In the rows, zero is written as 128.
Rotation paths and how fast each direction turns (degrees a step)
Each turn is a multiple of 5 degrees from 10 to 175, or 0.
Each row of a path follows its step; steps can be skipped.
Path 1:
step 2: [126 129 126 128 128 132 124 128 138 126 124 124 125 125 118 127 117 128
 136 125 130 125 126 117 116 120 122 124 134 128 126 133 133 122 133 137
 132 133 136 124 130 122 136 123 127 124 127 122 122 130 125 141 123 123
 123 129 126 134 128 121 129 116]
step 5: [120 124 120 118 130 131 123 121 126 134 125 121 120 125 134 125 130 124
 121 126 131 134 131 132 121 127 128 119 132 123 116 142 119 123 125 133
 133 124 126 118 127 125 124 121 125 123 125 130 130 121 124 128 130 121
 128 136 123 126 123 118 131 123]
step 7: [121 126 124 129 119 122 125 132 130 115 130 136 121 132 125 131 125 120
 129 125 122 123 119 135 119 121 122 128 134 119 119 135 129 124 127 126
 134 130 123 128 127 123 135 131 136 123 134 121 131 119 133 124 134 124
 124 131 133 141 126 131 131 128]
step 9: [125 129 135 128 118 129 143 134 124 129 135 123 121 133 125 123 130 127
 129 125 127 133 128 123 129 122 127 126 132 135 122 128 130 117 129 123
 132 122 127 124 132 142 142 117 131 128 135 125 118 123 131 124 123 130
 127 122 122 129 132 123 132 128]
step 23: [124 139 125 116 136 129 128 131 133 118 120 130 122 130 123 122 134 115
 124 127 125 129 137 136 129 127 125 121 132 129 122 129 119 132 133 121
 131 140 126 121 127 124 122 127 130 130 128 129 134 117 128 126 130 121
 117 130 126 127 123 123 124 131]
step 25: [127 136 128 127 125 132 131 134 129 123 131 124 122 142 127 130 130 118
 124 125 135 135 128 130 120 122 133 135 126 123 119 137 128 121 131 136
 123 126 125 138 137 132 131 133 137 120 131 124 125 124 125 131 124 119
 124 131 139 129 133 118 128 130]
step 33: [126 125 121 124 131 133 134 131 127 122 133 135 117 120 130 135 133 130
 135 124 135 133 129 137 131 133 128 129 131 131 126 135 119 122 131 145
 134 117 134 123 128 122 129 131 128 122 119 125 126 136 120 125 126 125
 127 124 135 133 133 122 126 130]
step 34: [123 133 128 129 119 126 120 134 126 127 132 120 125 137 115 134 134 132
 123 126 123 120 131 135 131 127 126 122 123 129 124 136 130 124 133 139
 124 132 124 130 125 122 135 127 126 117 133 133 128 123 126 121 124 128
 116 129 129 136 137 128 121 122]
Directions:
[128 128 128 127 128 125 130 129 129 128 129 127 127 129 128 130 127 130
 126 127 128 131 129 129 127 129 126 128 127 127 127 128 126 126 127 129
 128 127 130 130 125 128 126 128 131 126 128 128 132 126 129 127 127 128
 128 129 129 129 130 129 127 129]
40
[129 128 127 129 129 128 129 130 131 127 130 127 126 130 128 128 128 131
 127 127 128 128 127 129 131 128 126 129 127 127 128 129 128 128 127 129
 127 129 131 128 131 129 131 127 125 130 127 128 128 130 128 129 128 127
 124 128 129 127 131 127 129 128]
45
[128 126 127 128 129 127 128 127 126 130 129 127 126 128 129 129 128 130
 127 127 127 126 127 130 127 125 126 128 128 129 128 130 130 127 127 127
 131 127 129 127 126 126 129 126 127 128 129 126 127 127 128 129 128 129
 131 128 125 130 127 128 132 127]
10
Path 2:
step 4: [124 126 123 128 124 126 126 134 127 126 121 121 123 120 120 127 127 123
 122 130 129 139 131 124 134 132 123 119 122 124 125 125 126 131 137 135
 118 125 128 137 132 132 127 121 124 125 122 123 122 127 124 126 125 117
 129 121 125 122 131 128 128 117]
step 19: [128 129 123 133 134 119 124 125 129 129 124 136 120 129 132 133 129 136
 132 129 128 139 132 120 124 129 127 121 123 125 114 130 136 129 134 126
 124 129 130 135 136 128 138 123 127 126 126 125 121 129 133 116 125 122
 122 123 125 132 129 122 131 125]
step 22: [125 118 133 130 129 126 133 127 122 137 120 128 127 125 125 138 128 132
 130 132 131 138 131 127 128 131 125 126 137 127 126 125 132 136 132 126
 127 121 122 131 129 131 127 128 128 113 132 124 119 128 131 114 127 119
 127 118 129 132 131 130 134 126]
step 25: [126 128 135 128 124 122 125 137 131 129 118 118 130 120 125 135 126 124
 122 136 134 134 131 121 124 127 126 129 135 118 123 127 129 134 134 126
 126 121 126 125 118 127 133 126 124 129 134 120 129 125 121 122 126 120
 121 126 130 121 129 130 139 130]
step 26: [122 124 124 132 130 128 129 133 133 129 132 119 127 129 131 124 119 135
 119 137 126 131 129 121 124 123 125 127 132 120 121 128 138 123 126 132
 123 127 129 127 124 123 129 131 125 114 133 133 125 131 129 125 127 119
 123 124 122 138 136 133 136 122]
step 30: [121 130 127 133 134 121 123 128 133 129 126 122 124 120 125 133 126 128
 125 132 127 135 134 124 122 134 129 124 125 118 126 139 123 127 133 131
 116 123 128 129 125 135 140 129 122 122 126 122 115 133 123 124 128 122
 128 131 122 131 129 129 127 130]
step 31: [122 130 129 128 125 127 131 134 129 129 130 123 130 127 132 126 124 133
 123 122 126 123 133 122 135 122 128 125 134 123 122 120 125 124 135 131
 122 124 134 139 128 134 134 131 120 116 128 135 120 139 129 125 137 120
 122 128 124 121 123 124 127 121]
step 35: [127 125 126 122 122 115 127 126 132 123 126 129 133 127 135 132 123 134
 126 128 138 136 130 125 126 129 126 127 133 126 118 138 126 127 140 122
 125 130 126 130 128 132 140 125 125 126 133 121 122 130 131 125 126 121
 121 123 123 119 121 126 136 124]
Directions:
[127 127 129 128 128 131 127 127 127 130 128 126 130 131 128 125 128 130
 129 128 129 128 128 126 129 128 130 128 129 128 130 126 128 127 130 128
 128 127 128 126 128 129 126 127 126 125 129 131 128 129 129 128 128 128
 129 127 129 129 127 128 129 132]
70
[126 130 126 129 128 130 130 127 129 125 129 128 127 127 129 125 125 129
 128 130 127 130 129 130 129 127 129 129 130 131 129 127 131 126 127 128
 128 129 129 128 129 128 130 127 130 128 129 129 129 130 128 129 127 128
 128 128 129 127 129 127 130 127]
135
[128 128 127 130 130 130 126 128 130 127 128 128 129 128 127 129 128 128
 124 129 126 126 130 127 128 126 127 130 130 125 129 128 127 128 127 128
 128 130 130 125 128 128 127 127 131 126 126 127 129 127 128 128 128 126
 127 131 127 129 126 128 128 130]
25
[128 130 129 125 127 128 127 128 128 126 128 128 129 128 129 128 128 128
 127 128 126 128 127 127 130 126 128 130 130 128 128 128 128 132 127 127
 125 126 125 126 127 125 126 125 127 127 129 128 126 128 127 129 129 128
 129 127 127 127 129 127 128 127]
40
Path 3:
step 0: [136 132 125 121 131 124 133 136 132 127 125 119 127 137 129 126 124 120
 125 127 127 133 129 131 127 126 130 119 133 126 123 126 131 122 122 119
 128 121 122 124 126 134 113 127 125 117 126 113 119 130 126 136 135 131
 131 130 120 122 121 123 115 122]
step 3: [128 130 120 135 131 124 127 133 123 131 127 122 130 140 132 135 136 132
 124 137 137 126 120 134 134 124 129 130 137 120 127 128 130 117 129 121
 122 133 136 128 127 142 126 132 138 126 136 131 125 131 128 137 126 132
 115 125 136 123 122 130 129 119]
step 9: [132 134 132 125 121 126 117 125 120 139 122 127 122 140 125 126 133 128
 128 134 136 124 127 130 132 131 125 126 140 117 129 126 129 118 130 121
 128 136 130 131 130 128 125 128 131 126 133 124 121 122 118 132 124 124
 129 132 136 128 136 128 111 135]
step 10: [140 131 121 136 130 125 123 129 131 137 133 128 124 139 123 128 130 130
 129 130 126 123 121 135 126 121 133 126 135 125 128 121 130 118 131 130
 126 130 127 124 141 132 122 127 136 123 143 123 115 136 131 135 133 124
 125 134 133 119 129 133 118 126]
step 11: [131 130 131 139 131 122 135 135 135 130 129 124 123 133 127 133 124 124
 135 131 130 126 128 122 130 125 123 130 130 135 125 130 136 122 137 127
 132 120 124 120 131 135 118 124 127 110 137 126 128 133 125 135 130 120
 126 131 128 122 113 132 116 121]
step 13: [118 132 128 135 136 125 128 127 121 138 124 127 128 130 123 134 118 135
 117 126 141 116 133 129 135 125 126 123 133 124 127 121 131 120 112 127
 126 127 128 138 124 129 125 131 132 130 133 122 128 123 131 128 132 123
 113 131 128 131 127 132 122 124]
step 17: [138 135 128 131 124 125 133 134 133 138 122 130 128 131 123 128 123 132
 132 127 137 127 133 126 131 120 129 128 138 128 128 125 123 123 130 134
 125 120 115 131 134 124 127 131 126 134 143 115 120 134 134 136 137 131
 130 129 126 129 118 127 114 130]
step 22: [127 123 121 132 123 127 135 140 134 141 135 125 130 136 128 130 120 125
 125 126 133 124 129 134 138 121 135 130 127 124 141 122 132 121 133 129
 124 116 128 128 138 137 126 126 121 115 138 133 133 131 126 133 137 122
 127 131 127 125 126 125 121 126]
Directions:
[130 129 126 127 128 131 129 127 129 127 126 126 129 127 129 131 127 126
 129 125 127 130 129 128 127 128 129 128 130 127 126 125 129 127 129 125
 126 128 128 126 128 128 129 127 127 129 130 129 130 130 129 127 128 129
 126 130 128 126 127 130 128 128]
100
[128 130 128 126 127 128 127 127 127 126 126 129 128 128 129 126 128 128
 128 127 127 127 128 128 126 129 128 128 131 127 128 126 126 128 128 129
 127 126 127 125 127 126 127 126 127 127 128 128 125 130 127 129 128 125
 129 124 130 129 128 128 127 128]
40
[130 129 131 130 127 127 128 129 129 129 125 129 129 129 129 127 129 129
 130 129 128 130 129 128 126 130 128 131 129 129 129 126 126 129 126 127
 129 129 127 128 129 127 129 130 127 130 130 129 128 126 129 127 128 130
 127 127 125 130 128 127 129 127]
35
Path 4:
step 6: [132 128 127 133 131 117 129 132 124 122 127 129 131 126 131 126 132 135
 127 120 132 127 134 125 124 126 125 138 135 117 120 133 126 134 130 136
 136 118 127 133 118 127 119 131 121 133 121 126 132 132 128 125 129 133
 122 122 126 129 119 128 132 122]
step 8: [133 136 132 130 130 127 127 129 122 136 121 121 121 125 131 133 132 127
 126 126 133 121 138 134 128 128 138 123 129 121 121 130 121 129 127 130
 136 116 123 126 116 126 114 125 124 128 118 124 125 127 129 125 129 124
 125 126 126 125 121 123 130 123]
step 10: [131 135 131 134 131 128 127 132 121 129 126 129 123 130 128 137 136 130
 123 123 126 122 133 133 128 129 130 125 119 120 131 138 128 122 131 136
 134 127 124 124 120 137 120 132 130 121 133 127 132 123 131 128 140 124
 124 123 121 132 125 126 130 113]
step 14: [125 126 131 125 129 129 135 134 123 122 137 136 122 121 132 128 129 131
 128 116 128 128 129 134 122 126 127 127 132 119 129 136 127 142 132 122
 131 125 128 130 124 127 124 136 134 135 130 124 127 125 132 124 139 133
 124 121 136 126 123 127 130 116]
step 17: [132 134 127 128 117 128 128 141 118 127 127 135 122 124 121 133 126 132
 128 116 128 126 126 128 130 129 128 128 131 116 130 129 119 136 130 127
 141 131 128 131 123 132 120 134 120 126 121 129 126 131 131 122 129 130
 121 125 135 126 120 130 120 127]
step 19: [125 130 130 131 126 116 134 129 121 127 124 135 124 127 128 131 134 128
 119 117 126 116 135 125 129 128 138 128 128 123 124 136 127 136 127 131
 145 125 124 126 126 130 122 131 129 125 126 125 126 121 127 122 129 130
 124 136 136 121 126 132 131 126]
step 28: [133 129 141 127 122 127 130 141 122 137 128 130 124 127 126 134 132 128
 129 124 128 126 137 134 130 134 131 127 124 127 122 124 130 127 132 129
 144 131 127 137 125 134 123 139 126 143 129 123 123 127 128 132 128 132
 122 129 133 131 124 129 130 133]
step 33: [129 122 131 125 120 131 133 138 117 134 119 129 117 122 130 130 140 131
 125 124 128 127 131 134 119 127 127 138 131 115 124 125 123 126 131 136
 133 126 129 129 122 125 119 121 126 133 125 129 126 136 127 131 133 132
 122 124 129 125 126 131 127 127]
Directions:
[127 124 129 128 127 126 130 128 131 127 126 130 125 128 127 127 129 127
 127 129 129 129 125 129 129 130 126 128 127 128 128 130 126 129 127 127
 128 130 129 129 127 128 127 128 127 128 127 127 126 127 130 128 126 129
 126 129 127 127 127 128 126 129]
25
[129 128 131 129 130 126 127 128 129 128 127 127 127 127 126 125 126 129
 128 126 128 127 128 127 127 129 129 127 128 128 127 129 129 128 127 126
 130 126 129 127 129 129 130 126 128 130 129 128 125 128 129 128 130 124
 128 131 127 128 127 130 130 129]
90
[128 127 127 131 126 128 130 129 127 127 129 128 130 128 127 127 128 128
 130 128 128 127 126 125 129 129 127 126 127 129 129 127 128 130 128 129
 129 129 125 125 128 127 125 128 129 125 130 127 128 131 128 129 129 127
 128 127 126 129 126 129 128 130]
55
[127 126 127 128 128 129 129 127 129 129 128 128 130 129 129 129 128 130
 128 131 128 129 129 127 128 129 127 125 127 124 128 128 127 127 128 128
 130 126 130 127 127 128 129 127 129 130 127 129 128 131 128 131 127 130
 128 128 125 128 128 128 130 127]
10
